In the rows, 128 means zero.
which system made each run
path 1, Q_827 (8 x 20)
[[ 69 180 162 127  96 151 153 113 126  89 117 127 170 130 135 166 136 164
   87 131]
 [ 51 109 127  84 126 149 113 147 144 112 121 120 172 100  98 171 172 141
  113 148]
 [ 99  97 118  82 139 108 143 121 117  70 139 115 201 179 111 164 132 138
  128 128]
 [ 95 129 140 161  72 138 120 146 134  78 156 107 179 161 113 176 111 141
   93 107]
 [ 90  88 127 143  89 156 121 142 163  98 105 140 183 116  93 165 147  83
  122 158]
 [ 88 103  58 109 109 123 152 131 140 101 100 140 186 172 130 148  93 112
  139 149]
 [107  91  70 153  78 128  95 178 143 116 167 104 152 163 113 148  91 134
  120 111]
 [162  62 120 170  92 133 106 142 160 101 128 128 159 148 104 137 122  63
  150 139]]
path 2, Q_577 (8 x 20)
[[102  74  62 129 117  81 131 148 120 116 133 149 159 162 122 157  90  91
  135 102]
 [202 131 124 158 103 147 141 136 115 127 184 106 129 173 107  78 103 153
  115 146]
 [149 141 158 145 147 175  85 132 167 163  85  84  94  97 147 123 115 100
  169 131]
 [ 89 121  78 153  98 107 156 119 140 126  74 188 140 124 149 145 103  78
  131 133]
 [145 147  67  96 130 126 163 126 105 130 154 119 138 184 134  83  95 183
  124 153]
 [161 109 125 134 157 122  63 156 138 165 152  84  73 116 140 117 117 129
  163  88]
 [147 135 142 197  86 113 144 112 135 134 103 190  95  96 146 121 128  76
  116 120]
 [107 198 103  94 132 152 176 100 123 138  92 135 129 137 161 100 112 178
  121 167]]
path 3, Q_869 (8 x 20)
[[174 161 201 116 155 128 173  70 107  99 113 141 137 136 134 109 156 131
  124 145]
 [ 50 157 131  88 158 142 109 135 137 134  87  90 145 113 148 183 112 142
  138 104]
 [118  59 100 104 136 103 121 165 107 130 185 142 150 124  64 135 156 120
  112 129]
 [202 150 159 117 151 134 150  97 109 105 150  92 136 186 136  93 108 158
  140 133]
 [ 88 157 185 153 109 163  88 139 153 112 114  82 139 109 137 182 125 133
  117  97]
 [106  78 132 108 136 115 163 125 112 114 122 174 181 115  74 151 158  78
  113 154]
 [146 140  86  90 160 135 153 122 114 131 122  88 156 195 139 110  64 149
  153 137]
 [131 117 145 178  88 159  68 175 149 130 171  78 122 126 108 149 113 133
  115  99]]
path 4, Q_532 (8 x 20)
[[110 175 127 144 108 140 156 151  87 145 177 112 142 149 106 136  80 173
   73 107]
 [117 107 145  80 151 170 122 153 121 134 166  90 166 121  62 129 160 156
  113 164]
 [122 139 157  94 192 133 165 117  89 144 105 102 171 149 105 160  76 100
  136 109]
 [104 147  84 142 100 147 158 166  98 156 166 122 153 153  92 127  69 151
   83 130]
 [156 106 133  81 163 172 117 148 126 141 162  73 153 144  77 104 138 153
  138 167]
 [150 144 183 136 170 148 152 124  96 147 118  90 160 147 100 156  67  91
  129 101]
 [108 129  95 151  93 165 160 167 110 164 152 140 156 127  69 123  89 119
   84 156]
 [156 111 109  78 177 175 126 142 131 165 125  83 141 138  94  95 116 131
  160 176]]
path 5, Q_77 (8 x 20)
[[132 139 115 145 138 104 163 138  77 144 154 122 149 172 113 146  47 117
  107  84]
 [128 127 150 157 105 179  96 176 128 144 175  70 145 132  82 145  99 141
  104 117]
 [121  86 168 152 143 136 116 146 127 146 112 133 146  92  82 170 121  46
  132 110]
 [101 157 112 149 126 132 184 134  91 163 108 149 154 137 111 149  53  96
  100 117]
 [111 109  81 129 119 155 105 189 122 168 171  85 141 142  85 132  79 141
  116 124]
 [158  86 165 169 142 113  93 153 118 147 149 111 118 117 101 156 104  67
  139  75]
 [122 168 161 187 101 159 165 133 109 158 115 147 136 108 106 144  82  92
   87 121]
 [ 92 109  79 117 133 169 129 178 126 189 130 119 143 105  75 131  96 109
  119 155]]
path 6, Q_472 (8 x 20)
[[121  99  85 125  86 134 119 167 125 128 195 137 134 129  83 104 158 168
   92 158]
 [171 146 174  87 202 149 145 117  95 170 135  99 113 115 101 100 129 136
  137 138]
 [ 57 148 113 122 135 115  97 164 117 152 139 100 117 111 138 178  98 153
  112  70]
 [105  97  97 103 110 140 141 152 124 136 163 160 144 102  71 110 180 143
   96 181]
 [148 143 152  71 207 144 155 116  93 153 122  85 149 150 107 123  96 132
  145 130]
 [ 79 114 126 139 114 111  81 173 120 124 175  93 134 129 115 181 114 148
  105  67]
 [123 106 153 115 130 150 147 136 118 145 146 162 139  78  62 117 185 115
   97 174]
 [103 148 135  80 193 150 151 122 108 155  88  89 162 140 119 154  76 113
  148 123]]
path 7, Q_577 (8 x 20)
[[132 126  82 165  89  77 143 106 137 103 104 182 112 152 184 124 107 107
  137 109]
 [149 172  87 122 105 135 129 119 136 124 146 114  97 157 173  77 123 203
  127 147]
 [139 113 112 122 146 100  70 126 157 142 115 124  59  99 179 112 157 132
  173 105]
 [132 147 124 168  91  73 147  95 124 101 118 192  95 127 182 121 139 126
  115 103]
 [116 187 113 100 119 133 132 110 131 120 134 124  98 129 171  94 155 215
  115 146]
 [109 103 120  95 158  78  78 126 140 127 130 137  79  93 162 133 182 143
  155  96]
 [136 142 157 157 100  70 148  97 106  85 153 182 112 127 154 131 163 142
   96  94]
 [110 183 162 101 125 151 121 111 133 110 141 110 112 108 148 115 180 208
  107 144]]
path 8, Q_958 (8 x 20)
[[166 131 157 176  81 112 128 102 138  57 143 124 150 181 155 137 121 129
  123 107]
 [142 123 144 145  80 171 139 105 172  83  97 142 161 131 124 115 167 113
  131 192]
 [131 111  79  98 137 131 135 105 161 106  68 124 153 165 164 119 108 108
  182 160]
 [147 109  68 155  77 105 109 138 148  89 151 119 133 189 162 116  98 148
  142 116]
 [202 120 151 171  86 147 108 111 164  94 140 126 107 141 143  83 159 130
  141 158]
 [136 158 137 141 116 135 139  79 166 102  53 148 119 128 189 121 134 108
  159 151]
 [ 91 129  38 125  78 123 128 132 162 113 106 154 125 145 169 113 124 153
  134 158]
 [184 111  85 123 121 125  93 131 155 127 153 108  88 152 155  69 141 164
  162 149]]
path 9, Q_66 (8 x 20)
[[146 120 149 146  79 178  92 147 165 100 166  95 136 127 103 112 170 164
  113 165]
 [172  92 176 133 144  95 134  82 137  80 100 156 138 132 138 133 166  75
  157 126]
 [122 197 107 143 111 114 157  95 125 125  95 146 100 147 197 112  92 160
  126 116]
 [148 108  75 105 109 155  96 152 159 124 161  94 122 151 125  83 147 181
  143 172]
 [195  85 180 152 137 100 112 117 117  88 163 111 141 161 114 138 131  96
  143  92]
 [121 197 178 159  95 127 151  91 126 104 115 156 107 110 167 127 151 159
   95 120]
 [132 118  83  71 145 132 119 110 158 123 102 131 111 126 156  86 172 160
  166 180]
 [170 102 109 125 150  81 113 129 108 108 160  97 129 191 145 128  82 132
  153  79]]
path 10, Q_472 (8 x 20)
[[120 149 192 130 168 112 159 113  81 128 123 120 155 133 111 175  92  99
  110  79]
 [ 72 117 136 150  78 173 100 161 163 109 124 108 170 112 100 175 136 119
  107 140]
 [154  64 126 107 165 129 142 124 128 139 108 149 155 120  81 122 140  57
  156 163]
 [128 145 148 155 134 119 159 125  95 123 125 114 165 169 122 168  50  97
  115  84]
 [131 103 142 183  66 176  91 163 166 118 147 109 144 115  92 139 138 105
  113 145]
 [162 101 141 134 167 134 148 118 123 173  86 155 117  97 105 113 117  47
  155 147]
 [102 154  93 165 101 128 153 141 114 141 112 128 150 161 139 156  40 109
  115 100]
 [170  94 105 173  72 168 105 160 160 130 161 119 128 135  94  93 131 117
  125 169]]
path 11, Q_827 (8 x 20)
[[133 108 130 146 147  83 158 131  81 135 139 147 151 152 107 161  70  78
  117  78]
 [139 141 133 178  93 172 161 157 108 165 152 138 142 121  73 117  86 107
   84 149]
 [121 116 122 119 167 171 129 145 137 181  79 104 143 110 102 139  82  67
  158 146]
 [121 111  84 123 161  79 155 144  81 169 139 150 123 142 115 138  67  96
  125  87]
 [177 124 138 167 117 158 139 162 101 169 182 112 125 136  72 102  88 119
  100 131]
 [156 130 165 152 161 162 131 125 132 171  80 112 126 109 115 137  83  55
  156 125]
 [110 140  89 132 152  95 171 135  85 190 114 177 103 109 124 122  83  98
  114 110]
 [166 130 116 122 151 160 135 161 100 191 174 100 113 127  78  88  98 143
  115 144]]
path 12, Q_532 (8 x 20)
[[133 105 152 144 137 122 101 148 121 108 149  74 163 169 115 178  76 105
  139  72]
 [150 101 119 146  91 133 176 130 109 103 159 159 181 161  76 118 122 109
   95 161]
 [131 134 111 103 132 192 129 125 164 119  86  79 172 161 128 121 102 130
  162 181]
 [152  87 111 161 131 118 100 162 125 141 145  94 138 160 112 150  61  79
  150  84]
 [196 113 125 163  95 146 167 123 118 124 154 154 143 153  90  80 121 110
  111 175]
 [141 142 145 138 126 204 110 129 174 142  77  81 140 124 129 122 108 104
  161 169]
 [144  80 105 166 133 114 110 160 125 170 126 136 114 117 106 140  83  54
  146  99]
 [192 136 105 152 112 143 168 114 122 155 130 164 102 132 122  56 121 122
  125 179]]
path 13, Q_958 (8 x 20)
[[ 92 143 119 128  92 115 136  92 160  63  79 150 155 148 179 153 144 133
  138 136]
 [129  98  61  98  97 131 129 127 157  90 135 138 150 162 132  95 157 161
  140 185]
 [187 123 129 113 140 121 100 102 152  88 127  86 119 181 173 101 128 154
  177 126]
 [132 136 145 165  70 103 115  99 159  56 123 147 129 147 178 141 158 140
  125 114]
 [137 128 107 110  98 148 150  96 161  90 102 158 142 134 140  89 179 146
  135 202]
 [131 134  85  87 144 128 110 107 161 101  90  94 131 171 185 116 118 159
  180 141]
 [138 106  97 149  78  86  93 126 152  68 159 135 115 162 169 123 152 161
  134 107]
 [185 140 154 131 106 137 138  87 149  86 129 145 114 137 149  77 183 155
  133 173]]
path 14, Q_66 (8 x 20)
[[113 140 119 130 114  68 131 131  90 117 186 160  99 128 142 128 148 179
   88  82]
 [150 148 160  75 179 143 141 118 102 151 157 113 110 108 103  91 170 176
  119 155]
 [105 120 157  84 182  91  85 123 123 110 128  92 118 123 154 169 148 144
  153  71]
 [ 82 143 109  96 124  81 159 125  84 110 170 160 139 135 123 141 146 181
   83 109]
 [128 146 155  58 191 160 149 121 102 145 137  88 152 131  95 118 139 166
  127 156]
 [ 75 118 151  93 154 109  95 132 129  91 124  88 162 138 137 195 132 137
  138  80]
 [ 76 138 113  98 117 110 185 119  94 101 142 166 179 142 104 148 139 154
   80 143]
 [118 149 146  72 179 180 153 118 123 138  97  80 176 145 106 135 106 135
  143 163]]
path 15, Q_77 (8 x 20)
[[123 172 104  97 140 103 197  86  96 115 108 163 142 162 158 110 107 157
  116 140]
 [121 128 104  87 127 146  87 149 145 110 169  71 131 152 131 114 151 206
  133 142]
 [156  86 185 130 142  92  95 103 142  77 129 133 126 120 138 149 186  98
  152 102]
 [123 186 159 132 111 145 190  79 122  98  86 157 156 140 149 125 127 135
  108 159]
 [ 82 115  68  63 135 153 115 145 153 121 119 101 157 140 125 124 145 170
  143 174]
 [154  82 125 115 150  61  99 111 128  81 138 122 125 166 159 143 136 115
  165  80]
 [159 178 177 173  79 152 148  94 138  79 127 122 141 158 154 120 125 153
  107 138]
 [ 99 110 115  97 120 182 109 132 179 120  86 113 156 106 116 129 167 123
  151 191]]
path 16, Q_869 (8 x 20)
[[122 168 118 108 124 122 183  72 130 100  74 172 140 141 170 109 137 137
  131 166]
 [ 71 125  62  99 128 150  83 163 165 159 108 100 112 107 146 136 122 151
  151 137]
 [176  64 104 146 106  84 105 137 132 111 177 162 104 130 117  97 171 117
  134 128]
 [158 191 150 135 111 131 151  79 136  93 109 131 111 154 186  97 132 174
  129 139]
 [ 59 131 126 117 116 154  85 144 172 137  90 122 115  70 141 159 167 130
  135 137]
 [137  63  80  93 143  70 140 120 120 109 139 179 132 136 118 111 167 109
  144 143]
 [150 171 100 112 120 129 123 116 131 111 148  93 111 176 176  93 111 206
  135 129]
 [116 119 170 151  98 157  68 143 171 115 135 111 105  78 125 140 190 135
  125 132]]

runs to name
path 17 (2 x 20)
[[165 130 116 125 145 124 151  93 141 152  78 175  88 101 154  79 148  96
  158 169]
 [ 92 186  71 131 110 127 130 130 135 147 102 122 104 143 188 122  76 169
  131 115]]

Q_958
path 18 (2 x 20)
[[114  62  85 136  90 145  89 166 169 124 139 137 139 109  94 127 164 105
  135 164]
 [159  97  84 121 125 112 136 109 147  87 102 122 161 195 155 119  95 105
  173 140]]

Q_827
path 19 (2 x 20)
[[ 90 111  50  61 152 106 148 120 132 131  99 154 137 135 144 113 141 144
  151 164]
 [149 129  95 109 134 107 100 141 118 114 181  81 115 181 150 111 107 193
  138 100]]

Q_958
path 20 (2 x 20)
[[144 153 139 125 121  78 138  75 130  76 115 158 106 149 195 116 157 157
  137 111]
 [ 58 159 108  93 113 152 109 134 154 127 114 125 119  91 147 136 174 186
  115 153]]

Q_869
path 21 (2 x 20)
[[ 87 126 144 162  81 149  78 137 183  99  97 117 127 100 153 168 153 114
  136 120]
 [125  62  88 118 133  65 125 118 134 110 113 186 123 121 136 132 159  80
  153 123]]

Q_532
path 22 (2 x 20)
[[ 59 137 127  80 164 133 141 146 103 171 125 143 129  72  93 150 152 139
  103 135]
 [133 119 146  65 187 127 154 127  85 125 160  94 172 160  85 134 123 151
  123 130]]

Q_827
path 23 (2 x 20)
[[110  62  90 160  91  91  81 162 150 108 147 142 130 131 126 160 131  93
  138  93]
 [169 146 111 142  87 134 182 102 120 101 144 165 143 163 127  79 134 151
  103 178]]

Q_869
path 24 (2 x 20)
[[195 121 151 146 163 105 148  92 117 128  96 136 119 154 151 115  89  70
  167 109]
 [109 181 107 174  68 145 106 140 152 128 133 119  90 126 176 119 110 175
  109 115]]

Q_66
path 25 (2 x 20)
[[156 149  98 146 120 117 122 130 129 175 140 161  49  94 154  70 142 149
  125 136]
 [188 135 137 104 171 136 107 112 137 156 124 107  71 116 152  73 148 146
  168 143]]

Q_827
path 26 (2 x 20)
[[161  89  79 139  82 138  99 156 155 114 177 124 121 146 112  84 155 157
  128 164]
 [184 123 178 134 171 125 104  98 144 136  90 114  91 112 158 114 138  88
  179 117]]

Q_77
path 27 (2 x 20)
[[139 144 137  92 126 122 142  77 146  59 106 127 153 167 169 117 165 165
  146 155]
 [109 121 107  99 103 123 111 107 164  54 119 113 160 168 164 136 163 171
  145 146]]

Q_958
path 28 (2 x 20)
[[115 124 150 163  94  99 127  93 156  77  83 172 130 119 170 156 153  89
  137 115]
 [103 161  97 101  94 133 150 109 138  78 131 129 157 168 157 117 143 197
  112 160]]

Q_577
path 29 (2 x 20)
[[ 69 136  80 131 130  77 135 147  98 158 130 159 108 117 144 161  88 126
  110  74]
 [160 137 107 127 124 118 156 138  90 163 186 159  95 117 100  73 142 166
   91 147]]

Q_577
path 30 (2 x 20)
[[143 147 206 110 177  95 125  85 111  99 114 117 119 124 157 153 151 127
  142  85]
 [ 58 156 124 155  77 111 150 132 117 112 131 173 143 108 131 166 133 140
   73 111]]

Q_532
path 31 (2 x 20)
[[140 123  65 104 133 118 139 119 140 159 110 172  82 105 150  68 154 140
  147 173]
 [172 139 104 104 155 119  94 128 134 138 148  83  82 157 168  87 117 180
  163 114]]

Q_827
path 32 (2 x 20)
[[114 108  92 147  73 130  70 137 189  91 121 122 113 129 169 127 160 144
  151 136]
 [180 113 130 119 149  83 162  82 115 118 116 187 102 126 147  85 164 108
  144 145]]

Q_472
path 33 (2 x 20)
[[121 112  78 114  90 136 117 162 129 123 192 127 130 139 100  97 156 188
   98 159]
 [191  99 204 117 181 129 128 109 109 117 141 102 143 135  92 128 143  93
  146 121]]

Q_66
path 34 (2 x 20)
[[135 162 170 142  96 173  84 133 161 107 150  85 110 114 139 120 168 184
  117 137]
 [106  83 178 118 161 106 109 124 126 119 110 141 144  90 104 180 163  68
  137 101]]

Q_532
path 35 (2 x 20)
[[141 147  87  90 125 134 108 120 151 121 138 111  96 140 165  76 160 201
  145 160]
 [150 121 156 119 139 101  66 114 153  92 140  96  90 129 176 131 169 159
  159  91]]

Q_827
path 36 (2 x 20)
[[ 96 142  62 117 103 117 112 143 144 154 135 159  75  96 158  95 159 177
  121 145]
 [165 113 116 117 138 105 100 115 147 138 132 152  61  96 157  77 188 143
  153 142]]

Q_869
path 37 (2 x 20)
[[ 96 123 144  95 112 157 144 127 132  79 147 113 196 148  90 149 164 161
  100 165]
 [123  93 148  72 180 117 129 110 125  89 108  97 186 161 116 162 131 107
  161 124]]

Q_77
path 38 (2 x 20)
[[ 90 102  80  68 158 137 162 134 116 130 107 125 190 153  95 144 105 114
  137 162]
 [146 138  87 114 145 127 138 139 108 133 150  80 145 198 135 118  53 156
  140 111]]

Q_532
path 39 (2 x 20)
[[101 118 114 126  92 139  74 133 182  73 116  88 145 151 165 153 145 154
  152 127]
 [122  82 110 127  77 131 121 124 164  67 136 153 165 137 112 127 188 126
  125 173]]

Q_869
